In the rows, 128 means zero.
Rotation paths and how fast each direction turns (degrees per step)
Each turn is a multiple of 5 degrees from 10 to 175, or 0.
Each row of a path follows its step; steps can be skipped.
Path 1:
step 0: [146 132 138 131 132 129 128 118 119 130 110 145 134 130 121 141 117 135
 123 123 138 136 135 131 129 123 136 119 130 142 126 138 118 126 134 125
 133 130 139]
step 1: [132 132 127 127 119 135 127 126 138 141 128 133 126 134 123 135 134 147
 128 131 127 127 148 114 131 122 129 112 126 124 132 121 118 134 112 119
 130 124 143]
step 5: [125 146 114 128 125 135 137 127 110 135 115 135 120 121 106 138 128 126
 122 133 125 126 138 140 116 131 132 129 133 133 123 131 123 130 138 135
 129 126 129]
step 10: [130 135 110 125 138 131 123 144 117 122 126 122 128 130 127 116 126 129
 125 143 132 112 132 133 123 126 129 121 128 125 123 117 115 136 135 150
 132 123 135]
step 12: [124 124 126 133 118 141 125 136 114 127 121 124 129 133 121 131 124 125
 130 128 140 140 120 141 130 121 118 122 107 129 125 144 124 132 123 134
 127 122 109]
step 13: [143 136 120 130 126 130 134 130 129 123 117 137 120 142 123 133 121 128
 123 125 146 114 127 137 134 118 128 108 132 139 128 129 123 124 129 147
 133 133 124]
step 16: [126 110 124 128 136 118 127 130 126 119 133 147 134 150 137 122 120 122
 130 140 138 121 129 136 127 132 119 125 128 134 136 121 132 125 129 145
 137 132 126]
step 17: [104 127 115 115 130 127 131 146 119 133 127 138 130 136 131 126 123 132
 122 129 128 128 131 119 117 122 124 127 106 128 129 136 128 126 122 128
 133 143 117]
step 18: [129 145 119 121 126 124 127 133 116 127 128 123 120 133 121 139 123 122
 123 135 121 132 139 135 135 127 124 123 125 131 125 133 127 139 135 149
 116 143 109]
Directions:
[125 124 130 134 130 131 128 129 124 127 126 129 127 132 134 133 127 128
 131 126 125 129 123 130 130 130 125 130 128 130 130 128 127 126 128 126
 133 127 127] => 85
[133 130 126 126 128 130 128 124 127 126 126 129 123 127 132 128 131 129
 128 126 128 126 129 131 129 127 127 132 125 125 131 128 130 132 136 133
 130 128 129] => 135
[126 127 130 128 127 126 128 130 129 135 131 127 120 127 132 129 130 127
 126 128 122 128 131 130 125 124 129 126 129 126 127 131 123 130 127 127
 130 130 129] => 110
[124 125 124 127 133 130 125 131 129 125 128 133 129 130 129 124 132 123
 126 129 125 127 130 126 126 131 127 131 129 130 127 129 127 134 130 126
 125 128 129] => 55
[124 128 133 129 126 126 129 134 127 125 131 127 129 126 130 126 123 130
 125 130 128 126 133 130 125 134 130 131 126 125 129 125 129 128 130 130
 131 128 127] => 55
[127 131 128 124 126 128 128 130 126 124 128 124 129 128 128 128 127 128
 129 125 125 126 128 130 130 128 121 128 134 130 125 129 121 126 131 133
 126 126 129] => 135
Path 2:
step 1: [128 136 127 134 116 123 138 122 123 134 125 158 117 126 140 132 129 126
 114 129 138 128 130 129 139 149 121 115 141 135 134 130 129 131 126 130
 121 126 135]
step 5: [136 125 120 133 139 119 140 131 137 128 116 124 113 111 144 118 115 128
 129 133 133 129 120 140 130 138 120 120 132 135 137 118 125 128 109 135
 120 116 134]
step 7: [141 116 133 123 114 130 126 131 122 131 137 145 115 135 126 133 123 141
 123 129 125 122 143 137 123 136 121 132 120 132 146 126 127 106 136 131
 135 114 131]
step 8: [118 135 135 131 144 137 132 133 138 128 127 125 124 129 122 127 129 126
 125 137 120 144 130 152 123 141 134 117 106 125 138 120 131 138 137 118
 141 121 126]
step 10: [132 113 119 119 131 121 134 131 138 150 140 120 141 127 128 129 122 134
 136 120 127 108 129 124 119 132 121 130 118 134 142 115 128 133 122 114
 132 141 133]
step 11: [138 114 131 120 137 120 135 131 116 107 128 121 114 133 118 122 131 147
 121 138 123 124 135 146 123 132 123 133 127 138 131 122 130 125 121 115
 113 129 128]
step 15: [138 123 141 123 147 133 141 137 119 133 147 123 118 135 114 117 119 133
 126 129 120 127 132 118 140 122 114 129 126 118 119 133 134 117 119 128
 122 138 125]
step 17: [123 131 128 114 118 111 126 132 103 125 130 128 128 124 129 140 127 134
 134 130 123 132 124 131 133 127 145 119 131 133 128 149 123 127 118 114
 111 133 118]
step 18: [135 128 127 109 123 143 117 131 127 136 142 134 135 116 106 124 122 129
 134 112 122 129 121 141 129 123 123 139 139 126 135 138 123 141 129 140
 128 125 127]
Directions:
[123 132 129 131 132 129 128 127 129 132 128 134 122 133 126 129 125 126
 132 127 128 127 132 125 130 128 128 128 125 128 127 129 130 127 129 122
 129 130 128] => 55
[127 124 131 130 128 125 133 131 127 129 129 127 126 129 126 130 127 128
 126 132 126 129 130 129 132 130 127 130 129 127 122 126 128 134 134 131
 130 123 131] => 95
[127 127 128 121 127 129 131 128 124 128 122 126 126 127 129 128 128 129
 127 132 127 131 134 125 130 126 128 127 127 129 125 129 124 123 123 127
 132 129 129] => 175
[132 134 121 129 125 129 131 129 125 128 129 131 127 124 126 128 125 126
 130 128 127 133 125 125 128 130 126 128 131 125 126 133 126 128 130 126
 126 125 129] => 20
[129 128 124 128 131 130 126 125 130 132 128 125 129 122 126 129 122 132
 133 129 127 129 129 132 130 127 126 129 126 127 127 122 130 126 128 131
 129 127 128] => 135
Path 3:
step 0: [115 123 136 146 117 125 130 132 136 135 124 143 130 138 133 138 112 125
 128 121 119 114 119 126 136 118 120 115 138 131 127 129 126 131 129 143
 134 130 140]
step 3: [120 136 119 132 133 121 141 135 138 139 126 133 134 142 132 138 128 102
 119 121 128 114 116 122 136 126 144 133 125 139 127 135 123 123 127 126
 134 131 135]
step 4: [132 118 132 150 134 139 125 122 126 136 143 132 120 120 133 128 114 128
 129 115 134 132 132 143 131 132 126 117 119 114 139 133 126 117 124 145
 127 123 132]
step 5: [130 129 121 136 134 131 125 129 136 107 111 129 130 128 117 137 139 134
 130 138 121 125 126 135 124 119 134 140 137 126 124 139 135 115 125 122
 127 112 147]
step 8: [125 141 121 144 119 122 123 135 130 124 111 135 133 130 113 127 116 123
 131 129 124 137 143 148 119 124 128 122 125 124 126 133 130 113 133 136
 131 113 126]
step 11: [136 137 135 152 118 132 131 138 133 132 118 137 126 132 143 135 138 128
 132 130 139 128 124 142 122 121 136 108 117 128 131 124 126 125 127 136
 135 124 139]
step 12: [123 123 117 131 136 133 131 134 140 131 142 128 127 133 122 132 131 106
 133 130 113 130 144 131 134 121 128 140 140 125 126 136 133 107 118 133
 126 118 135]
step 13: [134 119 127 133 141 122 121 112 135 127 128 141 120 136 124 142 117 145
 133 110 134 126 117 129 135 136 142 131 120 123 125 133 127 131 140 127
 128 121 140]
step 17: [118 128 114 130 125 125 126 120 133 131 119 123 125 141 119 144 122 125
 112 123 140 133 121 138 113 129 131 112 124 116 126 146 118 120 132 126
 123 135 125]
Directions:
[127 124 130 131 125 129 128 127 128 126 128 126 130 126 130 127 126 126
 131 131 124 127 128 125 123 125 130 132 121 126 125 127 125 127 127 133
 128 124 126] => 100
[131 129 128 127 125 130 128 125 132 131 131 125 128 132 129 127 127 125
 127 127 125 129 126 131 126 128 128 125 127 125 131 126 125 127 119 122
 128 129 126] => 135
[126 128 119 128 130 128 127 131 125 126 124 125 129 131 128 131 126 124
 127 127 127 128 132 129 130 133 127 129 124 126 129 125 127 129 130 127
 127 127 123] => 160
[126 127 129 132 129 128 129 129 124 126 129 127 129 132 128 132 132 128
 128 132 123 127 122 128 132 127 124 127 132 126 127 130 131 127 125 129
 126 130 124] => 155
[121 124 128 127 128 130 121 125 132 127 126 124 126 129 126 131 124 132
 130 127 131 130 127 130 127 127 126 132 130 128 128 131 131 130 125 128
 127 127 129] => 90
[126 127 129 129 129 129 130 125 127 127 130 133 123 127 125 132 122 127
 124 125 129 123 125 125 129 128 127 126 123 130 126 126 127 130 126 128
 125 132 127] => 110
[127 130 129 134 125 125 125 133 127 129 130 126 128 125 130 128 127 127
 127 125 128 127 129 128 129 122 123 130 124 125 133 127 132 127 130 124
 126 129 131] => 100
